Each named move below is a turn or a mirror, shown by a few rows before and after it. Which moves, in which order, take the first row of each later pair to the second? The first pair is answered.
tor:
 0.20 -2.19 -2.48  0.64  0.02 -0.01  0.11  2.51 -1.13  2.42  0.05  0.29 -0.55 -0.24  0.39  0.07 -0.32 -0.55  0.11 -1.32  0.71  0.23 -0.92  0.76 =>  0.05 -2.28 -2.53  0.59  0.28 -0.10 -0.27  2.94 -1.03  2.00  0.14  0.03 -0.57  0.01  0.46  0.07 -0.31 -0.35  0.26 -1.67  0.88 -0.16 -0.95  0.02
 1.05 -2.96  0.25 -0.42 -0.33  0.19  0.06  1.14  2.26  0.16 -0.82  0.90 -0.03 -1.21 -0.72  1.86 -0.66 -1.65  1.94 -1.83  0.47 -0.24  0.72 -0.32 =>  1.12 -2.99  0.40 -0.39 -0.29  0.17 -0.02  1.07  2.20  0.23 -0.85  0.87  0.03 -1.37 -0.54  1.98 -0.68 -1.49  1.98 -1.74  0.35 -0.38  0.78 -0.39
 0.08 -0.60  0.45  0.25 -1.24  1.67 -0.23 -0.28 -0.46  0.18  0.36  1.30  0.54  0.20  0.91 -0.04  0.28 -1.25  0.94 -0.42  1.50 -0.50 -0.41  0.08 =>  0.02 -0.47  0.32  0.08 -0.96  1.75 -0.43 -0.03 -0.44  0.00  0.70  1.29  0.45  0.35  1.12 -0.05  0.46 -1.39  0.97 -0.42  1.50 -0.73 -0.36 -0.44
-0.50 -0.47  1.13  0.43  0.67  1.38 -0.39 -0.09  0.07 -2.21 -0.18  0.88  0.36  0.55  1.19  0.58  0.62 -0.28 -0.67  0.32  2.17 -0.36 -0.55 -1.53 => -0.36 -0.55  1.13  0.49  0.01  1.24  0.56 -1.06 -0.28 -0.89 -0.66  1.52  0.73 -0.20  0.55  0.86  0.16 -0.94 -0.54  1.24  1.98  0.92 -1.14  0.66
Foro:
-0.53  1.09 -2.07 -1.07 -0.28 -2.95  1.71  0.13  2.18  0.22 -1.26 -2.06 -0.34 -2.78 -0.22 -2.44 -1.15 -0.33 -0.86 -1.56 -1.22 -2.48  1.56 -2.05 =>  0.44 -1.39 -1.55  0.16 -1.08 -0.68  1.22  0.00  1.12  0.46  0.20  0.70  1.49 -2.95  1.05 -2.29 -1.25 -2.92  1.19 -2.06  1.31 -3.27 -0.08 -1.63
 0.72 -0.14  0.51  1.43 -0.22  2.19  0.72  1.01 -0.32  0.36 -0.53  2.73 -0.32 -2.62  1.21  2.39  0.13 -2.07  0.52  0.59  4.51 -1.22 -1.26 -0.36 => -0.48  3.61  0.70  0.56  1.05  0.97  2.35  0.35 -0.26  0.25 -2.16 -0.02 -1.36 -2.60 -0.68  2.31  0.64 -0.11 -2.13  2.48  2.32  0.77 -0.43  0.90
-0.14 -2.17  0.01  0.96 -3.47  0.34 -0.06 -1.35 -0.25  1.69 -1.04  1.78  1.17 -0.42 -1.11 -0.64 -0.11 -1.16  0.23  0.83  0.71  1.37 -0.82  3.61 => -0.93  0.15 -0.47  0.11 -2.24 -1.74  0.04 -1.11  0.96  1.21 -2.38 -0.88 -0.66  0.01 -2.43 -0.73 -0.21  1.34 -1.63  1.39 -1.65  2.13  0.81  3.01
Kur:
-2.43  1.16  1.72  2.52 -0.14 -3.13 -0.42  1.19  0.75 -1.00  0.81  1.22  1.53 -0.99 -0.96 -1.25 -1.53 -0.58 -0.22  0.21  2.80  2.62 -0.73  0.99 => -2.45  1.28  1.76  2.39  0.29 -3.02 -0.54  1.44  1.02 -1.39  1.19  1.12  1.62 -0.79 -0.75 -1.39 -1.28 -0.45 -0.38  0.02  2.81  2.44 -0.67  0.56
-1.92  1.91  0.25  0.09 -0.51  0.99  2.64 -1.91 -0.85 -1.08 -1.59 -0.71 -1.27 -1.56 -1.27 -0.95  2.65  4.22 -1.13  1.09  0.69  2.07 -1.28  2.86 => -2.40  2.54  0.58  0.01  0.61  1.69  2.07 -0.91 -1.33 -2.62 -0.58 -1.02 -0.78 -1.03 -0.78 -1.30  3.29  4.43 -1.34  0.73  1.68  1.09 -1.36  1.09
-0.56  1.16  0.24 -1.11  0.38 -0.46  0.84 -0.61  0.88  0.52 -0.27 -0.67  0.16 -0.10  0.12  0.14  0.13  0.14  0.48  1.63 -1.58  0.15 -0.36 -0.47 => -0.54  1.36  0.46 -1.12  0.74 -0.08  0.78 -0.23  0.77 -0.24 -0.08 -0.67  0.51  0.25  0.35  0.02  0.37  0.07  0.47  1.53 -1.35 -0.17 -0.50 -0.97
Then:
(two moves a pair)
 1.63 -2.25 -0.37  0.66 -2.16 -0.92 -0.10 -0.56  0.24  1.25  0.28  2.12 -0.85 -0.54 -0.96  0.21 -0.42 -0.99  0.80 -0.36 -0.13  0.83 -0.38  1.84 =>  0.53  0.05 -0.28 -0.07  0.53 -1.36 -1.46  1.70  1.11 -1.65  1.15 -0.34 -1.49  0.68 -0.56 -0.56  0.82  1.38 -0.44 -1.28 -0.60 -1.05  0.88 -2.39 -> Foro, tor
-1.90  2.91  1.74  0.12  1.08  1.73  1.22  0.08 -1.48 -1.69  0.03 -1.24  1.17  0.80 -0.73 -0.01  1.18 -0.27 -2.24  1.35  1.26  0.36 -1.18  0.17 => -0.23 -0.82  0.88  0.16  0.31  1.55 -1.29  1.66  0.13 -2.00  1.62  0.40  0.98  1.24  1.12 -0.17  0.74 -0.54  0.26 -1.77  2.09 -1.87 -0.81 -2.76 -> Foro, Foro
 0.49 -1.07 -0.98 -1.29  0.77 -0.92 -0.97  0.20  0.22 -0.08 -0.40  0.16 -0.76 -1.50  0.70 -0.13 -0.73  0.91  0.15 -2.00 -0.08 -0.97  0.96 -1.22 =>  0.77 -2.07 -0.35 -0.50 -0.48  0.04  0.11 -0.84 -0.65  1.06 -0.59  1.39  0.29 -2.01  0.43  0.05 -0.81 -0.53  0.71 -1.20  0.99 -0.10 -0.12  0.90 -> Kur, Foro
 1.06 -2.64  0.41 -0.41  1.11  1.86 -0.16  1.33 -0.20 -1.74  0.88  0.27  4.33  0.37  0.08  0.20 -0.44 -1.07  3.90  0.88  2.66 -3.45 -0.82 -1.96 => -0.70  1.63  0.50 -1.35  1.73 -0.01  2.96 -1.10 -0.76 -0.15 -2.35 -2.62  2.85 -0.46 -3.04  0.53 -0.61  0.84  0.46  4.64 -0.79  0.77 -0.06  2.26 -> tor, Foro
 1.66 -2.63 -0.92 -1.18 -1.00 -4.52 -1.53 -0.46  2.03 -2.99 -0.22  0.26  0.26 -0.29  0.28  0.10 -1.24 -2.37  0.41 -0.65 -1.83  1.29  4.88 -0.82 =>  0.25 -0.16  0.87 -0.78 -0.94 -2.58  1.28 -2.67 -0.43 -2.22 -0.97  0.32  1.88 -0.88 -0.96  0.45 -0.58 -3.70 -0.86  2.28 -1.10  3.32  3.04  3.07 -> Foro, Foro
-0.95  0.75  0.24 -0.10  1.62  2.44  1.25  0.48 -0.11 -1.48  0.35 -1.53  0.78  0.48 -2.58  1.87 -0.63  0.37 -2.01 -0.43 -2.22 -0.03  0.69  1.86 => -0.24 -0.75 -0.65 -0.09  1.41  1.93 -0.61  1.85  1.05 -1.96  1.38 -1.06  0.21  0.90 -1.52  1.63 -0.74  0.68 -0.89 -2.60 -1.72 -1.87  1.23 -0.54 -> tor, Foro
 1.77 -1.33  0.30 -0.05 -1.41 -1.02  0.28 -0.03  0.23  1.26 -0.18  2.25  0.60 -1.08 -0.09 -0.35 -0.20 -0.44  1.81  0.02  0.10 -1.29 -0.61 -0.67 =>  0.89  0.83  1.03  0.18 -0.84 -0.27  1.49 -0.94 -1.27  1.20 -0.35  1.83  1.09 -0.89 -0.68 -0.20  0.49 -0.89  0.67  1.49  0.28 -0.18 -1.40  0.74 -> tor, Foro
 0.15 -0.31  1.38  1.62 -1.57 -0.87 -0.12 -1.28 -0.60  1.58  0.67  0.46 -1.55 -1.12  0.11  0.79 -0.68 -0.54  1.61  0.52  0.71 -2.88 -2.57  0.88 =>  0.36 -0.68  1.09  1.33 -1.42 -1.06 -0.91 -0.43  0.11  1.13  0.93  0.19 -2.01 -0.93  0.56  0.56 -0.69 -0.23  2.00 -0.25  0.53 -3.43 -2.06 -0.25 -> tor, Kur
-1.46  1.65 -1.09  0.45 -0.90 -0.44  1.63 -0.29  0.45  0.17 -1.73  0.74 -0.80  1.00  1.63 -0.71 -0.97  2.28 -0.60  0.04 -0.99  1.17 -0.66 -1.58 => -0.93  0.43 -0.52  1.21 -1.48  1.03  1.89 -0.65 -0.59  0.54 -1.02  2.37  0.60  0.79  2.30 -0.47 -1.03  0.78  0.44  0.03  0.60  0.93 -1.61 -0.95 -> Foro, Foro
-0.31  2.92  0.15  1.07  0.85 -0.28  1.52  0.41  0.06  0.07 -2.67 -0.33 -1.24  3.01 -0.67 -0.86  0.96  1.11 -1.79  2.37 -1.42  1.09  0.64  1.46 =>  1.47 -0.81 -1.10  1.53 -1.43 -1.21  0.82 -0.01  1.19  2.14 -3.04  1.86 -1.57  2.13 -0.26 -0.64 -0.27  0.04  0.27  1.56 -1.31  1.21  0.86  2.74 -> Foro, tor
-0.60 -0.01  0.22  0.07  0.82  1.39 -1.35  0.66 -1.10 -0.75  0.98  0.13  1.71  1.85  0.98 -0.18  0.43  0.41 -0.50  1.32  2.99 -0.38 -0.95 -2.37 => -0.90  1.40  0.06 -0.38  1.50  0.54 -1.14  0.82 -0.59 -0.97  0.41 -1.27  0.78  2.00  0.19 -0.46  0.40  1.68 -1.51  1.67  1.84  0.19 -0.06 -2.69 -> Foro, Foro
 0.49 -1.14  0.30 -0.11 -0.45 -0.04  0.37 -0.46  0.30  0.12  0.09  0.94  0.40 -0.48  0.11  1.01 -0.85 -0.82  1.08 -0.07  0.45 -0.10 -1.20  0.00 =>  0.19  0.33 -0.29 -0.71  0.43 -1.43  0.41 -0.11  1.36 -0.18 -0.60 -0.65 -0.71 -0.34 -0.48  1.00 -0.80  0.52 -0.10 -0.08 -0.91  0.15 -0.12 -0.64 -> Foro, Foro
 0.07 -0.58  0.35  0.23 -0.23  0.76 -0.90 -1.26  0.08  0.97  0.63  1.00 -1.28  0.45  0.05  0.04  0.36  0.18  0.34 -0.65  0.38 -1.26 -0.40  0.61 => -0.44  0.61  0.12 -0.19  0.22  0.15 -0.66 -1.22  0.40  0.74  0.22 -0.06 -1.93  0.45 -0.52 -0.09  0.55  1.11 -0.48 -0.07 -0.46 -0.80  0.02  0.39 -> Foro, Foro
 0.74 -2.07  0.29  0.74 -1.27  1.10  1.29 -1.63 -1.22  1.35  0.11  1.73  1.78 -0.73  0.49  0.61 -0.37 -2.04  0.95  0.45  1.06  1.04 -1.59  2.52 =>  0.65 -1.57 -1.86 -0.63 -0.03 -2.37 -0.94  0.56  2.34  0.23 -0.51 -1.27 -1.60  0.20  0.36  0.21 -0.67  1.84  0.22 -1.58 -1.90  0.04  1.61 -1.54 -> Foro, Foro
-1.32 -2.55 -0.17  0.16 -1.26 -0.31 -0.86  2.12  3.42 -0.88  1.25  0.42 -1.96  1.00  0.13  1.70 -0.58  0.30  0.22 -0.59 -0.09 -1.58  0.49 -2.99 => -0.86 -3.39 -0.49  0.47 -2.59 -1.14  0.25  0.72  3.39  1.13 -0.01  1.15 -2.24  0.20 -0.76  2.00 -1.52 -0.33  0.35  0.28 -0.95  0.31  0.35 -0.07 -> Kur, tor
 2.51 -2.79  0.89  0.72 -2.32  0.47  0.78 -0.64 -0.99  2.65  1.14 -0.15  2.45 -1.42 -0.18  2.38  0.36 -4.05 -0.18  0.50  0.74  0.56 -0.37  0.95 =>  1.15  0.43  2.24  0.64 -0.22  1.70  1.33 -0.27 -2.61  0.48  1.81 -1.37  3.38 -0.82 -0.37  1.90  1.55 -3.70 -1.83  1.45  1.42  0.13 -0.86 -0.22 -> tor, Foro
 0.78 -1.96  0.59  1.98 -1.25  2.11  0.04 -0.56 -1.44  0.31  1.25  2.70  3.12 -0.33  0.60  0.55 -0.29 -2.52  2.72 -0.97  3.37  0.01 -1.75  0.50 => -1.28  3.42  0.73  0.72  0.61 -0.25  2.41 -1.90 -1.38  0.59 -1.56 -1.49  1.24 -0.53 -2.43  0.60 -0.12  0.24 -1.37  2.25 -0.26  3.14 -0.11  2.91 -> Kur, Foro
 2.17 -4.31  0.73 -0.10 -0.56  2.25 -0.27  1.85 -0.36  1.83  1.88  2.05  0.61 -0.44  1.46 -0.97 -0.55 -0.94 -1.14 -3.58 -0.26  0.57 -1.92  1.90 =>  0.48 -0.54  1.90 -0.23  0.64  2.94  1.91  0.52 -2.05  1.55  0.98  0.47  1.20 -0.45  0.14 -0.97  0.15 -0.58 -3.37 -0.93 -0.79  2.41 -2.50  4.13 -> tor, Foro
-1.07  3.01  1.16 -0.93  1.98 -0.34 -0.39 -0.17 -0.42 -2.00  0.32 -1.17 -0.02  0.34 -0.73  0.59  0.33  1.84 -2.07  0.49 -1.06 -0.33 -1.10 -0.41 =>  0.58 -0.51  0.48 -0.04 -0.95 -0.42  0.54 -1.97 -0.52  1.21 -0.37  1.60  0.35 -1.09 -0.86  1.24 -1.15 -0.34 -0.33  0.98 -0.79  1.00 -2.19  3.49 -> Foro, tor
 0.77 -3.41  0.66 -0.33 -0.68  1.44 -1.62  2.10 -0.54 -1.13  2.43  0.46  0.30  0.07  1.93 -0.34  0.46 -1.84  2.42 -1.69  1.48 -1.75 -0.85 -1.89 => -1.52  2.63  0.60 -1.62  1.54 -0.93  0.65  1.18 -0.59 -1.42 -0.28 -4.14 -1.71  0.26 -0.99 -0.15  0.97  1.38 -1.97  1.21 -2.04  1.29  0.69 -0.11 -> Foro, Foro
 0.93 -1.63  1.05  2.09  0.52  1.04 -0.09 -1.39  1.13  1.13 -0.17  0.19  1.61 -2.23  0.50  1.46  0.55  0.13 -1.59  0.68  2.24 -0.59 -1.86 -0.93 =>  0.06  0.37  1.34  1.74  1.42  0.81  0.68 -1.38  1.03  0.40 -0.54 -1.30  1.35 -2.31 -0.09  1.48  1.01  0.69 -2.78  1.36  1.48  0.00 -1.82 -0.69 -> tor, Foro
 0.12 -0.65  0.04 -0.15  0.06  0.59 -1.35  1.80 -0.01 -0.32  1.19 -0.01 -0.41  0.22  1.17  0.41 -0.13  0.81 -0.36 -0.88 -0.21 -1.23  0.45 -1.96 => -0.23 -0.05 -0.33 -0.49 -0.80 -0.58  0.29  0.19  0.12  1.35 -0.69 -0.36 -1.09 -0.65 -0.39  0.78 -0.73  0.91 -1.24  0.80 -1.85  1.01  0.49  1.19 -> tor, Foro
 0.54 -0.29 -0.57  0.24 -0.71  1.20 -1.19  0.75 -0.15 -0.14  0.64  0.80  0.72  0.46  0.10  0.53  0.23 -0.69  0.74 -0.89  1.42 -0.77  0.85 -1.06 => -0.54  2.15 -0.55 -0.15  0.03  0.27 -0.10  0.35 -0.08 -0.45 -0.53 -0.93 -0.07  0.66 -1.08  0.48  0.46  0.73 -1.04  0.41 -0.08  0.57  1.51 -0.50 -> Foro, Foro
-0.03  4.60  1.02 -0.11  3.39  2.27 -0.40 -1.39 -0.98 -3.06  1.28 -1.94  1.41  0.28 -1.35  1.68  1.07  1.42 -1.32  2.15  1.85  0.45  0.07  2.31 =>  2.12 -0.30  0.16  0.42  2.11  2.46 -3.06  0.43  0.32 -3.27  3.28  0.62  1.83  0.45  1.05  1.57  0.53  0.42  2.04 -1.26  3.75 -2.51  0.16 -0.87 -> Foro, Foro
-0.69  1.64 -0.83 -0.95  0.71 -0.80 -1.06  1.35  0.42 -1.57  0.08 -1.32 -0.84  0.33 -0.33 -0.69  0.89  1.67 -1.40 -1.38  0.03 -1.57  1.17 -3.13 => -1.21  2.14  0.95  0.11 -0.03  1.77  1.18 -0.50 -2.63 -0.59 -0.02  0.51  1.84 -0.28 -0.70 -0.13  1.13 -1.07 -1.52  1.07  1.97 -0.32 -1.36  0.66 -> Foro, Foro
 2.69  0.51 -0.21 -1.21 -0.81  0.61 -0.48 -0.94 -2.03 -0.58  0.67  0.64  2.15  0.99 -0.15  0.41 -2.08 -1.54  0.34  1.90 -0.50 -2.67  1.04  1.02 =>  1.92  2.42 -0.24 -1.60  0.17  0.11 -0.30 -0.77 -1.90 -1.31  0.23 -0.69  1.59  1.30 -0.53  0.08 -1.70 -0.48 -0.76  2.16 -1.33 -2.29  1.45  0.50 -> Foro, Kur
 0.20  1.94 -0.58 -1.02  0.00 -2.83  0.44 -0.83  1.11  1.65 -2.46 -1.80 -1.86 -0.48 -1.99  0.28 -0.47  2.49 -1.63  1.38 -3.13  2.23  1.16  1.58 =>  2.04 -2.98  0.48  0.73 -2.21  0.94  0.00 -1.10 -0.82  2.61 -0.10  3.41  1.59 -1.14  0.61  0.62 -0.51 -1.87  2.25  0.22  1.30  0.31 -1.83  2.26 -> Foro, Foro
-1.64  2.71  0.31 -0.61  1.55  0.29  1.30 -1.16 -1.63 -0.67 -0.40 -0.86 -0.50  0.41 -1.08 -0.48  1.17  0.39 -1.33  1.23 -0.49  0.30 -0.58  1.37 => -0.34  0.10 -1.08 -0.42 -0.35 -1.25  1.07 -1.87 -0.17  1.41 -1.24  0.10 -1.08 -0.43 -1.36 -0.07 -0.06  0.08 -0.12  0.77 -1.53  1.19 -0.19  3.26 -> Foro, tor
-1.51  2.40  1.16  0.27  1.02  2.34  0.16 -0.71 -1.33  0.02  0.27 -1.75  0.94 -0.89 -0.65  0.19  1.66 -0.34 -1.55  1.21 -0.08 -0.99 -0.50  0.07 => -0.20 -0.41  0.57  0.59  0.33  2.23 -1.82  0.56  0.01 -0.39  1.42 -0.40  0.75 -0.73  0.85  0.19  1.39 -0.72  0.28 -1.28  0.82 -2.88 -0.13 -2.28 -> Foro, Foro
-0.13 -0.32  0.63  0.32 -1.48  3.08  1.85 -1.09 -1.14 -1.05  0.74  1.44  2.50 -0.53  0.20  0.21  1.06 -1.63 -0.01  1.37  3.25 -0.03 -3.08  1.38 => -1.35  3.53 -0.35 -1.36  0.61  0.11  1.72 -0.52  0.53 -2.13 -0.78 -2.53 -0.08  0.28 -1.34  0.02  1.26  2.22 -3.01  1.94 -0.25  0.84 -0.48 -0.16 -> Foro, tor
-2.93  0.27 -0.80 -0.23  0.82 -0.72 -0.53  1.62  1.33 -1.47  1.47 -2.90 -1.28 -0.79 -1.95 -1.29  2.14  2.35 -2.17 -0.71 -1.38 -0.45  0.75 -1.45 => -2.72 -0.99  0.92  1.32 -0.68  2.53  0.83 -0.05 -1.60 -0.34  2.32  0.49  1.84 -1.45 -1.28 -0.89  2.40 -1.14 -0.82  0.69  1.64 -0.29 -2.15  1.79 -> Foro, Foro
 1.15  2.31 -1.10 -0.30  2.73 -0.33 -0.34  1.69  2.79 -0.68  0.56 -1.62 -0.83 -1.34 -0.07  1.77 -1.10 -1.12 -0.28 -0.74 -2.11 -2.35  1.93 -1.71 =>  2.14 -0.02 -0.40  1.04  0.81  1.51  0.54  0.30  0.75  1.17  0.95  1.70  1.33 -2.18  0.67  2.35 -1.39 -4.23  1.47 -0.03  0.10 -1.88 -0.07  1.12 -> Foro, tor
 0.08  0.85  1.23  1.43 -1.35  1.46  0.45  1.14 -1.19  0.03  0.81  1.76  1.57  0.47 -0.04 -0.89  0.50 -0.26  1.15 -0.42  2.49 -0.26 -1.54 -1.09 => -1.08  3.46  1.44  0.70 -0.10  0.58  1.05  0.87 -1.05 -0.56 -0.18 -0.38  0.57  0.74 -1.22 -0.89  0.78  1.28 -0.79  0.65  0.90  0.63 -0.59 -1.05 -> Foro, tor
-2.61  1.73  2.62  0.20  1.51  1.60  0.42  0.21 -1.48  0.36  1.26 -0.31  0.89 -0.02 -1.26 -0.39  0.79 -1.31  0.71  0.41  2.68  0.73 -1.77  1.32 => -2.97  2.86  1.89 -0.70  2.75  0.26 -0.57  1.56 -0.23 -0.81  1.08 -2.01 -0.58  0.45 -1.52 -0.75  1.14  0.59  0.14 -0.39  1.43  0.10 -0.24 -0.94 -> tor, Foro
 1.20 -0.32 -1.06  0.61  0.42  0.89  0.56 -1.48  1.09 -0.03  0.98  2.16  0.10 -1.39 -0.84 -0.90 -0.56 -1.08 -0.67  0.67  3.46  0.77 -0.04 -0.23 => -0.02  1.94 -0.92  0.10  1.52  0.38  1.04 -1.42  0.82 -0.91  0.43  0.34 -0.43 -1.12 -1.62 -0.97 -0.09  0.03 -2.05  1.50  2.64  1.03  0.27 -0.76 -> Foro, Kur
 0.11  0.60 -1.03 -0.14 -1.03 -0.33  0.26 -0.33  1.54  1.15 -0.19  0.26 -1.58  0.50 -1.04  1.10 -0.46  0.54  0.53 -1.53 -0.93  0.22  1.49 -1.11 =>  0.39 -0.49 -0.33  0.18 -1.26  0.89  0.06 -0.07  0.89  0.88  0.78  1.36 -0.45  0.14 -0.18  1.18 -0.48 -0.45  1.33 -2.23  0.35 -0.54  0.70 -1.53 -> Foro, tor
-0.47 -0.95  0.99 -0.27  1.62  0.71 -1.40  2.13 -0.66 -1.97  2.11 -0.18  1.08  0.62  0.97 -0.51  1.32 -0.38  1.22 -1.40  1.64 -2.11 -0.50 -2.67 => -1.00  1.36  0.28 -1.01  0.86 -2.15  1.26 -0.25  0.00  0.49 -1.44 -2.29 -0.95 -0.43 -2.23  0.11  0.33  1.38 -1.29  1.56 -2.13  2.19  0.60  2.20 -> tor, Foro
 1.51 -0.80 -0.35  0.99 -1.41 -0.12  0.39 -0.89  0.35  1.31 -1.07  1.43 -0.07 -0.94 -0.46  0.76 -0.65 -1.53  1.16 -0.04 -0.52  0.89  0.56  1.57 =>  1.60 -1.05 -0.90  0.56 -0.76 -0.79 -1.06  0.57  1.34  0.16 -0.53  0.72 -0.91 -0.42  0.21  0.58 -0.53 -0.18  1.28 -1.55 -0.67 -0.52  1.61 -1.11 -> tor, Kur
-0.63  1.58 -0.64 -0.63  1.10 -0.71  0.23  0.31  0.86 -0.11 -1.76 -1.61 -1.75  0.55 -0.75 -0.63  0.34  0.82 -0.40 -0.20 -1.76  1.67  1.95 -0.64 =>  0.22 -0.86  0.52  0.63 -0.29  2.12  0.82 -0.65 -1.17  0.70 -0.57  1.75  0.97 -0.07  0.42 -0.52  0.27 -2.55  1.38  0.17  1.48  1.21 -0.40  1.32 -> Foro, Foro
-0.57  1.27  0.66 -0.32  0.66 -1.18 -0.55  0.65 -0.26 -0.05  0.36 -1.26  0.17 -0.55 -0.63 -0.21  0.56  1.37 -0.73  0.28 -0.34  0.23  0.95 -0.98 =>  0.29 -0.44 -0.21 -0.39 -0.25 -1.70 -1.10  0.74  0.55  0.52  0.37 -0.64 -0.32 -0.63 -0.26 -0.18 -0.12  1.12  0.23 -0.59 -0.56  0.01  1.52 -1.20 -> tor, Foro
-1.48  2.19 -1.15 -0.74  1.97 -1.08 -0.03  0.72  0.76 -1.33 -0.51 -2.41 -1.85  0.70 -0.96 -0.67 -0.54  2.22 -1.16 -0.76 -1.24 -0.65  0.57 -2.27 =>  0.52 -2.47 -0.75  1.12 -1.31  0.62  0.96 -1.41 -0.73  1.72 -0.40  2.18  0.32 -0.59 -0.36  0.09 -1.67 -2.11  1.62 -0.38  0.86  0.27 -1.83  2.07 -> Foro, tor
